One vector is turned by the same rotation once a tick. Each row is the vector after some number of ticks, and that number follows the row.
The counts run from 0 to 727.
[  1  13  10  29  15  20  -6 -41  17  -6 -44   7  45  20 -11  18  18  14
 -31  -4   9 -22  -9  25   0   1  15 -23   3 -31  -2   5  11 -10 -21 -26
   1   7  45 -20   7  24  -6 -30 -11 -15  17  54   2   9  27 -50  11 -19
  13  27   0  -8  18  12   3 -21 -20 -31 -30  -9  40  31  40  25 -23  23
 -25 -31   0  -7   7  39  -6   2 -12]
480
[ 16  22   2   7  25  11  17  -5   5 -10  -3 -21   5  46   6   5  19 -10
 -16  16  -1 -30  19   4  -2  10  15 -15  -5 -46 -47  55  33   0 -39   4
 -26  -3  26 -13  19  19  -3 -22   1 -26  13  22 -28 -37  16 -49  -1   2
  34   5 -27  -6 -23  25   1 -30   7 -23 -24 -21  16   2  30 -16 -45  19
 -29 -18 -24  28  24  25  -2 -16 -25]
173
[ 27   7   9  32 -37   0  10 -17   4  -7 -22  -8  16   5   9   6 -11  50
 -25  31 -14  -5  14  50   8 -32   3 -20   1 -32   2  18 -18  18  -7   9
  10  10  28 -32  13  -5 -14 -33   3   6   1  23  16 -12  28   7  -7   1
  14  31   6  -5 -12  22  18  48  -4 -19 -32 -36   2  26  34  20 -28  15
   1 -62  14  -2  30  36   9   7 -15]
102
[ -7  30 -18   2 -10  -6  22  -7  15  17 -51  17  47   7  10  35  22 -14
 -45 -15  -3 -10  19  18   9  34  22 -20  10 -17  -5  27 -19  -5 -16 -39
 -35  13  43 -31  12  26  18 -47  -4 -29  -1  20   3 -13  28 -44   6  -6
   6  19  -9  -8 -10  -1   1 -18 -25  12 -27  -6  30  45  17  -4  -4  -3
 -33 -17   4 -18  -1  22  13   9 -16]
112
[  5  23   3   0 -35 -16   0  11   2  10 -37  16  43  15  -2  28   8   8
 -30   5  32 -22   5  27  15   5  32   8  15 -54 -24  14  -2  18 -14 -46
  -7   8  49 -28  -9  29 -18 -33 -23  -8  14 -11  -2  11   0 -33  17 -18
   8  14 -11   7  -4   5  -2  21  -9 -16 -39 -20  12  46  21  28 -44  18
 -39 -47   7  15  -9  25   7   3  13]
668
[  9  13   2   7  -5  11  22 -20  -2  -4 -35   1  20   6 -10  19  15   7
 -20  19   9   4   4  16 -21  10   5 -17  -5 -29 -39  36  -9 -10 -25  -2
 -13  -2  51 -10  26  14  -8 -61 -13  -9  24  55  22 -37  41 -33   8  -8
  31  45 -11  12  21  23  15 -21   0 -11 -10 -17  56  -1  16   6 -30  34
  -5 -18 -17  -5  27  22  -1 -10 -13]
400
[ 42   6   8   5  -5  11  34  16   5  -7   8 -18 -11  29  20  13   3  17
 -19  30  -3   3  13  30  -5 -15   5  15   6 -26 -26  59   5  17 -19  10
 -13  -5  15 -26   9  25 -12 -18   4 -19  10  11 -10 -34  22 -17  -9  -3
  25  20 -10  10 -30  34  22   5   9 -20 -24 -38  10   5  45 -11 -60  15
  -6 -59  -7  27  39   9   7  -9 -31]
348
[ -7  21  36  20   2  11  -4 -25  38  22 -34  20  52   5   2   4   3  -5
 -35 -19  -4 -44  -2  15  -6  10  10  -1 -16 -22 -22   4  22  15 -37 -19
  -8   4  23 -36  -2 -28  35 -33  16 -17  13  16 -23   9  28 -60  13  -7
  35   7  -5 -22 -26  -4  -9  12  -1 -23 -27 -18  10  19  15   9 -23   4
 -50  22   2   1 -33  23 -20   7 -11]
448
[ 22  10  -6  24 -21   9  31  11  28  10 -23  14  35   4  29  33  14   6
 -50  -6 -27 -14  23  26  29  11  16   0   6 -12  -4  42  -9   6 -19 -43
 -33  19  17 -60  -5   5  31 -27  11 -51  -9  -1 -15  -2  23 -27   8   5
   6   2  20  -7 -33   6   5   4 -19  -7 -28  -1   1  48  26  -4  -9 -17
 -31 -23   9 -14  24   8   5  21 -27]
84
[ 10  19   9  27  40  17   0 -37  17  -3 -20 -17  20  34  -6   7  11   0
 -25  -1  -8 -27  -8  28 -13  -2   7 -34   1 -28  -8  20  13  -4 -33  18
  -7  -2  32 -15  15  31  -2 -13   9 -10  -1  58 -12 -28  27 -41 -17 -10
  17  23 -18 -21   0  19   3 -31 -10 -30 -21 -25  23   9  56   3 -37  10
 -20 -29   2  10   1  46  -8  -3 -31]
280
[-17   9  13  13 -36 -22  29  -9  15  43 -16  10  39  -6  15  11   1 -19
 -46  -5 -18 -25  23  45  13  11   8  -5  -7 -12 -19  26 -11  11 -32 -32
 -33   5  21 -36  24 -29  53 -45  11 -30  -9 -11   5  -7  35 -24  12 -18
  30  16  -8   1 -21   5  15   6 -14   6  -1 -35 -14  17  31  -4  -3 -12
 -33 -25  11 -21  -7  16   4  12 -37]
394
[ -3   7  17  13   8  -2  16 -29  11  11   3 -24  -3  36   6  -2  -1  -4
 -33  11 -16 -25  18  47  12  -6  -4 -23  -5 -13 -13  41  12  16 -38  13
 -19  -4  10 -24  37  -2  26 -15  11 -14  -5  18 -15 -26  29 -21 -23 -15
  22  10 -26 -14 -38  27  14  -6 -10 -15 -15 -56 -11   6  53 -19 -33   0
 -23 -55   4  12   2  25   3   5 -47]
593
[ 43  39   5  26  17   7  14  19   6  -3  -4 -14  17  33  16  12  11  18
 -11   7 -13 -31   6  13 -12   0  18 -13   5 -43 -17  34  16  23 -13  32
 -16   7  21 -20 -13  27 -22 -18  20 -11 -10  16 -26 -49   2 -32 -13  32
  26   2 -19 -28 -41  19   1  10  20 -32 -40 -10  -3   4  30  -7 -47  10
 -20  -6   1  47  14  36  -1 -21 -14]
65
[ 22  28 -14  -4   8   4  20  -2  -7 -16 -25 -17   3  42   2  19  22   0
 -25  20   7 -10  19  19   3  10  18 -19  14 -40 -32  52   4   0 -20   0
 -18   1  42  -9  22  44 -21 -31 -10 -18   9  30 -12 -39  14 -37  -9  -5
  17  17 -26   4 -12  28   4 -29  -1 -11 -28 -18  28  12  30 -10 -45  24
 -15 -47 -14  19  27  27   8 -13 -15]
374
[ 18   6  11  27 -36   1  48  25  17  38 -13  30  46 -25  26  41  13   3
 -35  -9 -15  11   6  30 -15   8  11  16   1  -5  -6  28 -25  13 -15 -30
 -33  22  19 -46  -3  -2  40 -44  19 -44  -9   9  18 -23  41 -18  20  -3
  24  31  24  11  -2  -3  20   8  -1  -1  -4  -8   7  21  29   7  -9  -9
  -4 -11  14 -15  16   8   3   8 -37]
57
[  8  24  21 -13 -55 -18  37  27  16  41 -17  32  36 -16  21  32  -2  -8
 -32  -3   9   2  12  33 -19   8   8  28  -5 -23 -28  27 -22  37 -19 -18
 -20  -1  21 -30   1 -11  17 -54   8  -9  14 -21   8 -17  33 -23  17 -10
  31  23  -8   8 -28   5  20  46  15   2 -19 -38  10  11  15  -1 -40   6
 -18 -16   4   9 -22  -1   0   4 -12]
381
[ 26  40   6  19  17   1  18   7  -8   7  -9  -2  27  13   4  20   4   8
  -4   9   2 -13   3  15 -44   2  10 -14   4 -35 -19  26  -3  19 -18  41
 -12   8  34   0  -2  40 -28 -35  14   8  -5  40   6 -62  16 -34 -11  12
  28  31 -26 -15 -13  15   7  -1  20 -21 -22 -17  19 -12  38   6 -50  26
   0 -15   0  43  -7  45  -3 -28 -22]
294
[ 22  29  14  16 -50   6   5  -7  18  -5 -48  18  41 -19   4  23  -6  43
 -23  14  -1  -3   6  19 -14  -9   9   2  -7 -39 -23   7 -15  19 -11 -12
   9   2  39 -35  -9 -15 -18 -60   3   9  27  16  11  -5  30 -25  16  11
  28  31  12  -6 -10   8   7  57  10 -17 -44  -7  32  27  -6  24 -28  26
 -11  -1  -1  -5   7  25   3  -1  20]
384
[ 11  11  25  21 -11  13  11 -39  23  -1 -25  -1  19   1  -5  12  -4  32
 -30   9   4  11 -10  50 -15 -20  -8  -9  -3 -12   7  12 -15  10 -21  10
  11  -2  29 -24  20   9  -3 -35   2  10  17  53  20  -1  47 -20  -7 -23
  11  47   5  -1   6  20  21  14  -6 -25 -21 -44  27  17  50  26 -44  23
   7 -48  13  -6   0  19  -6   6 -24]
305
[ 45  11   1  22 -16   1  31  26  -6 -12   1 -22   1  26  24  16  -1  30
 -16  32 -18  -8  21  24   5 -15   9  -9  11 -37 -24  55  -3  14 -13  20
 -14   3  17 -30   2  17 -19 -15  14 -19  -8   5  -9 -43   6  -7  -9  15
  23  12  -9   2 -39  24  15  18  17 -20 -27 -22  -6  12  35  -5 -44  11
  -4 -56  -3  30  43  29   8  -9 -27]
578
[ 10   1   1  40  25   3  24  -1 -17  11   5 -16  28  29   8  12  17  -2
 -14   7 -20 -30  12  20   0   4  22 -30   3 -41 -26  41  16  -6 -30   7
 -29  14  36 -16  10  18  12 -15   5 -34 -27  27  -3 -45  10 -26  -5   5
  32  13 -17  -5  -3  14  11 -40   3 -20   1  -6  -9  -4  47   5 -19   8
 -20 -40   0  25  28  52  -2 -15 -44]
714
[ 10  24  -8  18 -23   6  26 -12  20   8 -52  18  46 -14   6  31  20   6
 -39  -2  -9   0  10  12 -11  16   9 -25  -5 -22 -13  26 -16 -14 -15 -24
 -24  13  43 -28  12   0   9 -66   2 -17   6  41  19 -29  43 -39  16   6
  32  35   4  -4   7  10   6  -1  -6   4 -22   6  45  29  -5  10   1  12
 -18   8  -4 -34  20  21   1   0  -7]
370
[  4  22   2  32  32   0  35  -1   4  25   6  -2  36  27  12  14  18 -26
 -22 -12 -20 -34  12  21  -5  22  12 -23  -1 -19 -16  34   9   9 -31   7
 -42  11  28 -21  11  18  29 -18  14 -36 -20  17 -13 -43  16 -38 -11   3
  26   8 -20 -17 -18   3   7 -42  -2 -11   1 -17 -10   5  50 -12 -21  -6
 -28 -15   4  20  -1  41  -2 -11 -55]
513
[ 16   6   9  50  26   6  17  -9  10   6   0 -21  22  30  18   1   6   8
 -27   6 -44 -41  14  26  13  -6   9 -34  -5 -23 -11  34  18   5 -32  12
 -20  11  14 -38  10  -1  24  -6  24 -35 -24  25 -19 -33  15 -22 -17  18
  24   0  -7 -26 -29  13   6 -15  -3 -27 -14 -13 -22   9  51  -6 -15 -10
 -22 -27   8  15  24  45  -5  -2 -48]
52
[ 28  37  14  16  17   0  18  20  20  11   2  -2  18  35  23   8   5   1
 -16  -2 -11 -30   7  15  -9   1  16  -6   5 -35 -19  35  17  33 -20  15
 -15   4  14 -29 -13  21 -13  -9  22 -15   1   4 -36 -35   7 -37 -14  14
  18  -3 -21 -25 -54  14   0  11  17 -31 -40 -20  -9  15  42  -9 -58   3
 -27 -17   1  52 -10  29  -5 -15 -21]
66
[ 28  14  13  -1  -8  -3  43  20   0  11  10  -8 -10  20  17  13  -4  -4
 -13  23   1   8  13  33 -20 -11   1  19   3 -21 -33  54  -1  26 -26  15
 -15  -7  11 -15  19  15   0 -25  10 -11   9   2  -8 -42  31 -18 -11 -11
  33  21 -21   6 -32  29  20  10  15 -12 -18 -46   4 -12  43 -18 -65  16
  -3 -46  -7  32  11   8   2  -9 -33]
349
[ 27   3   7  38 -25  -4   6 -32   0   0 -17 -16  12   3   5   2  -7  40
 -25  27 -24  -5  14  46   5 -31   0 -34   1 -26  -1  23 -11   9 -16  21
   7  10  25 -27  19  -8  -5 -31  12   2 -13  36  26 -22  36   7 -10   4
  18  30   0  -4  -6  23  22  29  -7 -18 -23 -37  -4  18  44  15 -22  14
   3 -64  20  -2  29  41   6   3 -35]
333
[ 14  -8   5  35 -14  11  -8 -30  14  -7 -34   4  43  16   2  17   7  25
 -37   9  -7 -30   7  28  34  -6  21 -21   4 -44  -2  16   9 -12 -24 -46
  -2  17  43 -42  -2  -1   9 -21 -10 -34   2  19   3  24  19 -25  17 -11
  12  15  15  -1   2   9   1   3 -22 -29 -34  -8   7  50  38  27 -18   6
 -35 -48  10 -15  29  35   4  13 -17]
222
[ 21  32   1  20  10   3  29  12 -11  -1 -14 -12  17  17   3   9  12   0
  -4  20 -13 -21  21   1 -31   9  10 -25  -9 -41 -42  43  15   4 -25  22
 -22   1  35  -6  13   6  -9 -46   7 -10  -2  25  -2 -67  17 -34  -1  20
  52  18 -28 -11 -18  19  11  -6  25 -16 -15 -11  19 -16   6 -12 -30  25
 -15   8 -19  26  27  36   2 -28 -20]
633
[ 31  23 -11  18   2  21  12  -8  15 -27 -47   1  24  12   1  22  19  24
 -28  15  -7  -8  11   6   5   7  15 -23   6 -37 -21  38   5 -14 -13 -22
 -12  12  46 -28   4  24 -21 -44  -7 -19  21  43  -4 -26  27 -44   4   9
  23  17   2  -7  -2  23   5  -8  -6 -21 -47   8  50  35   3   7 -24  19
 -22 -10 -19 -10  49  23   5  -4   2]
372
[  0   5  29  40 -35 -14  21  12  19  42  -1  20  55 -10  23  17 -11  14
 -31  -8 -25 -35  10  41  -1 -10  14   5 -10 -17  -7   6  -3  27 -19  -9
 -12  18  10 -44 -10 -26  35 -25  27 -26 -19 -13   1  -5  19  -9   5   4
  23  11   6 -14 -29  -9  13  41   6 -15  -8 -22 -37  19  39  18 -16 -14
 -21 -21  27  15 -23  33  -6  10 -36]
502
